In the data rows, the value 128 means zero.
Some points:
array([105, 118, 156, 103, 115,  94, 158,  97, 194, 167, 168, 114, 121, 160, 142, 125,  79, 166, 135,  94, 138, 109, 111, 173, 120, 158, 165, 150, 188, 122,  76, 134])
array([154, 118, 118, 134, 100, 151,  97, 109, 147, 175, 161, 116, 172, 146, 111, 105, 117, 134, 114,  89,  96, 111, 123, 150, 110, 159, 126, 140, 168,  87,  88,  96])
array([134, 161, 166, 109, 112,  88, 138, 105,  73, 140,  98,  84,  87,  96, 158, 110,  98,  99, 139, 110, 102, 127, 134, 136, 159, 153, 105,  98,  55, 101,  42,  87])
array([172, 143, 188, 157, 178, 107, 149, 143, 113,  79, 142,  86, 143, 186, 167, 111, 148, 124, 124, 140, 170, 152, 195, 178, 160, 137, 152, 153, 127, 148, 144,  83])
array([104,  96, 126, 149, 107,  81, 143, 114, 106, 132,  87,  70, 151, 118, 167, 164,  56, 137, 135, 127, 127, 114, 105, 134, 105,  95, 169, 119,  40, 104,  49, 125])
array([116, 132, 142,  78, 108, 103, 100, 136, 102, 125, 109, 182, 132, 203, 116, 172, 112,  63, 145, 100, 100, 152,  85, 162,  75, 126, 153, 131, 174, 120, 124, 200])
array([173,  79, 112,  83, 127, 168, 115, 107, 153, 109,  68, 124, 165, 156, 100, 181, 139, 121, 119, 119, 146,  75, 111, 134, 149,  26, 105, 100,  75, 128, 114, 111])
array([133, 116,  55, 176, 154, 111, 132, 128, 130, 104, 150, 143, 142, 112, 110,  96, 104,  90, 171, 219, 169, 144,  95, 120, 148, 129, 114, 122, 136, 132, 106, 150])
array([135, 125, 101, 144, 122,  74, 134, 133, 192, 106, 129, 135, 118, 184,  85, 113, 176,  97,  68,  60, 117, 139, 121,  97, 161,  91, 146, 114,  66, 126, 118, 142])
array([147, 150, 153, 121, 154, 156, 146, 174, 113, 154, 106, 133, 123, 143, 122, 156, 160, 113, 177, 150, 117, 113,  56,  46, 104, 121, 128, 102, 166, 189, 107,  86])
array([ 78,  77, 106, 160, 112, 105, 138,  64, 134, 132, 167, 161, 159, 135, 115, 108, 101, 181, 129, 105, 139, 111, 118, 113, 164, 134, 160, 178, 126,  66,  93, 114])
array([145, 126, 164, 162, 152, 131, 124, 222,  99, 110, 120, 143, 158, 107, 110, 148,  93, 131,  75, 106, 141, 120, 150, 139, 161, 165, 164, 168, 121,  64, 180, 115])
array([131, 137,  92, 113,  81, 114, 165, 154, 166, 122,  66, 120, 161, 131, 166, 114, 144, 178, 171, 180, 134, 156,  74, 131, 114, 170, 111, 137,  73, 153, 194, 115])
array([148,  91,  80, 180, 148, 118, 105, 131,  81,  97, 142,  96, 147, 118, 152, 192, 106, 193, 121,  64, 101, 145,  91, 153, 110,  72,  96, 138, 123, 197, 132, 167])
array([139, 129, 143, 141,  96, 112, 133, 150, 139, 131, 147, 123,  81, 158, 183, 106, 171, 113, 175, 192, 121, 126, 103, 156,  87,  90, 139, 143, 111,  49, 173, 166])
array([140, 161, 101, 118, 114, 197, 150, 106, 175,  81, 105, 133, 127, 114, 126, 109, 161, 115,  81, 146,  95,  44, 110, 124, 162,  70, 104, 130, 136,  82, 124, 140])
array([180, 117, 147,  88, 133, 136, 181,  75,  92, 137, 166, 159, 114, 120, 165, 138, 133, 106, 110, 108, 119, 152, 107, 110,  76,  71, 110, 118, 140, 100, 195, 178])
array([156, 162, 100, 125, 164, 147, 118, 111, 138, 139, 138, 158, 142, 136, 158,  82,  84, 135, 118, 195, 145, 181, 225, 135, 155, 112, 144, 126, 115, 169, 108, 129])
array([158,  82,  71, 143, 157, 149, 162, 129, 109, 144, 141, 103, 104, 195, 132,  94, 143, 181, 134,  82, 112, 108, 150, 144, 149, 149, 147, 104, 161,  94,  86, 107])
array([ 99, 162, 112, 167, 134, 105, 113,  63,  78,  88, 152,  97, 149, 108,  92, 156, 163, 175, 153, 116, 111, 136, 161, 154,  77,  75, 108, 126, 156, 155, 166, 126])
array([ 99, 144, 179, 136, 121, 112, 136, 184, 131, 120, 140, 168, 125, 115,  96, 154, 127, 135, 136, 138, 159, 120,  97,  61, 148, 126,  95, 106, 142, 171, 130,  58])
array([141, 157,  88, 198, 174, 133, 109, 130, 155, 117, 120, 133, 134,  90, 142, 152,  80,  31, 115, 147, 148, 111, 138, 112, 121, 121, 100, 117, 170, 106,  78, 121])
array([148, 124,  63, 135, 100, 130, 168, 156, 122, 133, 139, 127,  92,  60, 108, 152, 102, 119, 126, 161, 226, 164, 150, 127, 161, 133,  92, 105, 161, 131, 112, 140])
array([133, 177, 135, 119, 180, 174, 148, 118, 181, 124, 107, 124, 171, 145, 165, 110, 143,  92,  62,  69, 147, 138,  70, 131, 146, 163, 114, 178, 139, 144, 156, 133])
array([ 96,  67, 119, 107, 112, 107, 121,  93, 126, 182, 108, 121,  67,  86, 103, 158, 198, 115, 145, 149, 142, 131, 134, 214, 131,  96,  90, 149, 157, 173, 162,  81])
array([175, 139, 176, 116, 120, 110, 155, 125,  79, 148, 104, 153, 113, 112,  96,  89, 181, 106, 123, 136, 112, 162, 120,  62,  89,  79, 164, 139, 158, 160, 114, 138])
array([123,  34, 209, 161, 121, 129, 136, 167, 117,  49,  79, 128, 142, 118, 123, 101,  65, 129,  90, 120, 124, 169, 135, 122, 148, 113, 128, 162,  99, 119,  95, 119])
array([102, 146, 121, 141, 116, 127,  73, 116, 136, 125, 120, 142,  89, 130, 181, 141, 162, 165, 136, 159,  77, 171, 127, 164, 150, 115,  57, 141, 132, 139, 142, 131])
array([ 88, 150, 109,  57, 136, 101, 130, 126, 135,  91,  74, 150, 122, 149, 148, 157, 119, 158,  90, 112, 137, 133, 159, 165, 100, 140, 213, 100, 178, 130, 122, 130])
array([128, 187, 117,  70, 105, 172, 136, 111, 107, 102, 129,  64, 162, 113, 102, 133, 139, 128, 139, 117, 107,  95, 111, 114, 189,  76, 128, 121, 131,  96, 132, 118])
array([138, 123, 170, 149, 122, 173,  84,  43, 153, 168, 148, 128, 128, 123,  89, 110, 121, 188, 113, 143, 143, 114,  86, 150, 137, 201, 191,  76, 135, 150,  66, 146])
array([129, 113, 169, 149, 146, 108,  79, 127, 127,  99, 140, 157, 110, 124,  98, 178,  82, 132, 144, 104, 125, 140, 152, 135, 184, 154, 149, 148, 109, 148, 192,  91])
array([128, 156, 114, 156, 174, 192, 190, 127,  95, 145, 107, 163, 153, 177, 140, 139, 137, 115,  52, 166,  87,  99, 189, 176, 116, 177, 119, 111, 104, 121, 118, 126])
array([ 99, 168,  80, 161, 121, 148, 122, 139, 100, 132, 153, 123, 154, 113, 181, 139, 162,  55, 101, 111, 102,  94, 165, 134, 125, 186, 154, 143,  91,  90,  99,  87])
array([162,  90, 162, 151, 107, 164,  98, 182, 125,  40, 184, 134, 165,  99, 142, 131, 129, 107, 113, 127, 119, 122, 159, 125, 154, 160, 156, 117, 115, 123, 150,  57])
array([ 79, 114,  93,  79,  66,  91,  78, 148, 105,  92, 124, 166, 149, 159, 156,  85,  97, 126, 132,  81, 145,  68,  91, 145,  65, 137, 144,  89, 150, 168, 154, 152])
array([132, 149,  98, 153, 178,  90,  87, 199, 160, 130, 124, 133, 132,  67, 123, 103, 108, 124, 156, 167, 127, 184, 126, 142, 175,  92, 110,  90, 192,  91, 114, 144])
array([120, 141, 127,  83,  89, 102, 151,  98, 197, 112, 140, 181, 106, 160, 154, 110, 146,  91, 114,  44, 144, 135, 130, 122, 186, 147,  98, 136, 139, 167, 145, 163])
array([ 86, 144, 150, 118, 178, 167, 153, 116, 101,  98, 111, 108, 120,  75, 106, 110, 136, 144, 176,  88, 114, 153, 154, 114,  67, 134, 103, 133,  88, 118, 116, 119])
array([115, 107, 164, 148, 127, 165, 169, 135, 147,  98,  87, 116, 111, 136, 117, 123, 120, 152, 193,  89, 138, 106, 192,  47,  67, 143,  90,  86, 139, 115, 166, 136])
array([ 88, 125, 143, 143, 183, 133, 148, 128, 171, 121, 194,  97, 113,  91, 103, 174, 150, 162, 134, 112,  84, 127, 191,  91,  66, 131, 124, 130, 111, 180, 158, 151])
array([123, 158, 170, 163,  78, 110, 138, 114, 151, 161,  66, 107, 152, 158,  85,  92, 114, 114, 156, 106, 104, 130, 163,  89,  78, 141,  76, 111, 131, 149, 170, 147])
array([ 58,  65, 162,  77, 105, 153, 134, 144, 119, 170, 140, 120, 139,  85, 115, 133, 183, 119, 130, 177, 218, 113, 142, 143, 144, 135, 110, 109, 123, 184, 112, 152])
array([ 95, 177, 117, 137, 170, 123, 100, 128,  53, 153, 162, 116,  89, 100, 135, 158, 108, 165, 185, 102,  68,  73, 143, 149, 188, 125, 116, 171, 148, 167, 136, 152])
array([124, 163, 151, 166,  80, 126, 153, 136, 150, 175, 153, 126, 105, 192,  64, 138, 118, 189, 127, 112, 179, 114, 114, 111, 112, 108, 124, 134, 168, 107,  64,  92])
array([138, 135, 147, 111, 173,  96,  62, 144, 145, 142, 118, 128,  81, 112, 168, 108, 148, 166,  81, 171, 190, 123, 107, 106, 147, 150, 101,  46,  93, 105, 131, 174])
array([126, 110, 161, 117, 169, 164, 133, 135, 169, 120, 161, 147, 128, 117,  84,  89, 166, 150, 205,  64, 129, 118, 145, 115,  33, 116, 115, 110,  93, 130,  97, 137])
array([117, 164, 135,  73, 152, 151, 126, 126, 135, 170, 130, 113, 161,  97, 123, 135, 120, 112, 125, 104, 105, 109, 105, 150, 167,  52, 106, 143, 106, 121, 125, 116])
array([159,  81, 100, 131,  89, 147, 113, 120, 183, 198, 139, 131,  99, 128, 139, 117,  89, 173, 151,  97, 117, 141, 118, 131, 148, 146, 135, 139, 122, 111,  94, 133])
array([161,  75, 191, 124, 100,  80, 114, 138, 116,  91, 150, 171, 171,  90,  96, 139, 118,  96, 147, 153, 124, 120, 150, 124, 130, 151, 164, 155, 111,  85, 163, 125])
array([146, 156, 131, 142, 176, 108,  37, 110, 134, 133, 109,  80, 133, 116, 130, 173, 180, 159,  97, 152, 161,  96, 132,  86, 158, 157, 102, 121, 133, 129, 110, 229])
array([159,  87, 145, 108,  99, 130, 114, 156,  74, 148, 129,  59, 128, 144, 134, 134,  63, 118, 120, 121, 110, 154, 135, 170,  95, 112, 130, 111,  33, 104,  61, 151])
array([ 97,  67, 100,  87, 116, 175, 134, 112, 170, 135, 115,  60, 105, 115, 102, 145, 143,  96, 119, 141, 122, 120, 108, 114, 157,  71, 126, 148, 166, 145, 179, 118])
array([101,  95, 129, 115,  89, 111, 107, 167, 135, 119, 135, 155, 153, 144, 141, 146, 180, 145, 143, 183,  89, 202, 108, 123, 176, 147, 100, 153,  92,  79, 147,  99])
array([ 77,  85, 163, 146, 181, 118,  90, 104, 122, 122, 107,  88, 101, 150, 141, 127, 140, 111,  96, 166, 165, 141,  95, 109, 155, 159, 117,  29, 130, 111, 164, 174])
array([163, 169, 141, 171,  63, 114, 145, 106, 125, 147, 116, 113, 124, 130, 146, 140, 109, 166, 141, 139,  98,  80, 128, 111, 141, 139,  90, 127, 166, 192, 195, 151])
array([174, 161, 137, 108, 111, 143, 118,  95,  94, 142, 127, 172, 108, 120, 124, 152, 167, 148, 122, 120, 147, 179, 127,  38,  70, 106, 166, 139, 125, 121, 159, 139])
array([ 40, 117, 120, 145,  60, 151, 127, 184, 139, 158, 105, 109,  51, 141, 135,  80, 162, 128, 117, 164, 140, 189, 116, 145, 138,  94, 144, 141, 121, 128, 177, 118])
array([ 87, 158, 136, 115, 137, 101, 145,  90,  26,  99, 137, 142, 120,  95, 115,  87,  85, 107, 137, 123, 148, 132, 107, 137, 195, 193, 111, 176,  97, 106, 123,  95])
Along one direction, these points spread out more than along any other. How far along it is each point below, from 0 to 99? 50 is the average, and the first point above lies past it. One standard deviation of the points above along it is 16.
array([172, 145,  97, 146, 130, 113, 125, 115, 137, 162, 116, 120, 190, 178, 171, 112, 129, 135, 150, 131, 152, 144, 217, 139, 115, 133, 146, 124, 100, 172, 167, 105]) : 52
array([152,  95, 111, 117, 195, 141, 129, 111, 116, 180,  98, 130, 138, 178, 161,  74, 125, 153, 141, 123, 127, 105, 196, 143, 143, 137, 180, 133, 127, 159, 123, 102]) : 59
array([106, 165, 114,  74, 119, 107, 136, 148, 120,  65, 100, 158, 137, 179, 140, 141, 133, 129,  93, 130, 132, 124, 153, 163, 108, 142, 155, 151, 157, 182,  78, 166]) : 51
array([139, 147, 102,  81, 145, 153, 154, 137, 162, 129, 194, 122, 129, 125,  75, 113,  69, 121,  89, 173, 120, 117, 113, 108, 155,  79, 132, 106, 134, 148, 152, 146]) : 45
array([140, 153, 161, 143, 116, 135, 198, 107,  87, 126, 131, 173, 132,  90, 170, 155, 170,  94, 208, 108, 105, 152, 109, 116, 135, 113, 203, 136, 109, 107, 123, 196]) : 45
array([115,  88, 105, 132, 105, 195, 126, 150, 121, 154, 125, 141,  69,  96, 110, 130, 165,  92, 129, 147, 180,  90, 105, 169,  97, 133, 126, 200, 104, 137, 142, 103]) : 45
array([153, 148,  75, 124, 215, 101, 162, 118, 154, 116, 136, 118, 114,  98,  57, 144,  85,  80, 172, 154, 146, 173, 119, 133, 102, 152, 105, 104, 122, 103, 135, 124]) : 52
array([146,  70, 143, 125, 127, 114, 149, 120, 126, 152, 143, 111, 171, 148, 116, 115, 133, 164, 155,  82, 141, 139, 109, 161, 162, 154, 115, 165, 167,  72,  80, 111]) : 65
array([ 91, 135, 112,  90, 117, 125,  97, 164, 141, 144, 121, 109,  91, 155, 138, 132, 137, 141, 124, 212, 127, 164, 129,  40,  99, 132, 108, 168, 122, 106, 151,  83]) : 40
array([128, 162, 104, 157, 101,  96, 133, 146, 123, 169,  84, 148, 187, 112, 133,  69, 119, 133,  85, 127,  93,  63,  99, 126,  92, 145, 110, 114, 138, 150, 170, 103]) : 46
array([162, 146, 138, 130, 131, 108, 164, 108, 107, 142, 137, 137, 124,  75, 186, 111, 166,  79, 101, 104,  62, 128, 105,  90,  89, 121, 191, 115, 158, 103, 149, 136]) : 44
array([132, 128, 147, 180, 148, 147, 133, 141, 137, 102, 164, 190, 162, 157, 163, 135, 124,  94,  67, 181,  83,  91, 128, 162, 105, 164,  96, 146, 100, 108, 115,  80]) : 74
array([183, 162,  85, 154, 120, 144,  94, 119, 145, 140, 156, 136, 124, 103,  86, 125,  82, 113, 147, 121, 170, 156,  82, 150, 146, 144, 131,  83, 151, 115,  88, 107]) : 60
array([127, 144,  99,  73,  83,  86,  83, 132, 125,  83, 145, 115,  74, 146, 114, 167, 119, 128, 101, 113,  85, 112, 135, 151,  95, 170, 147, 165, 201, 180, 125, 166]) : 39
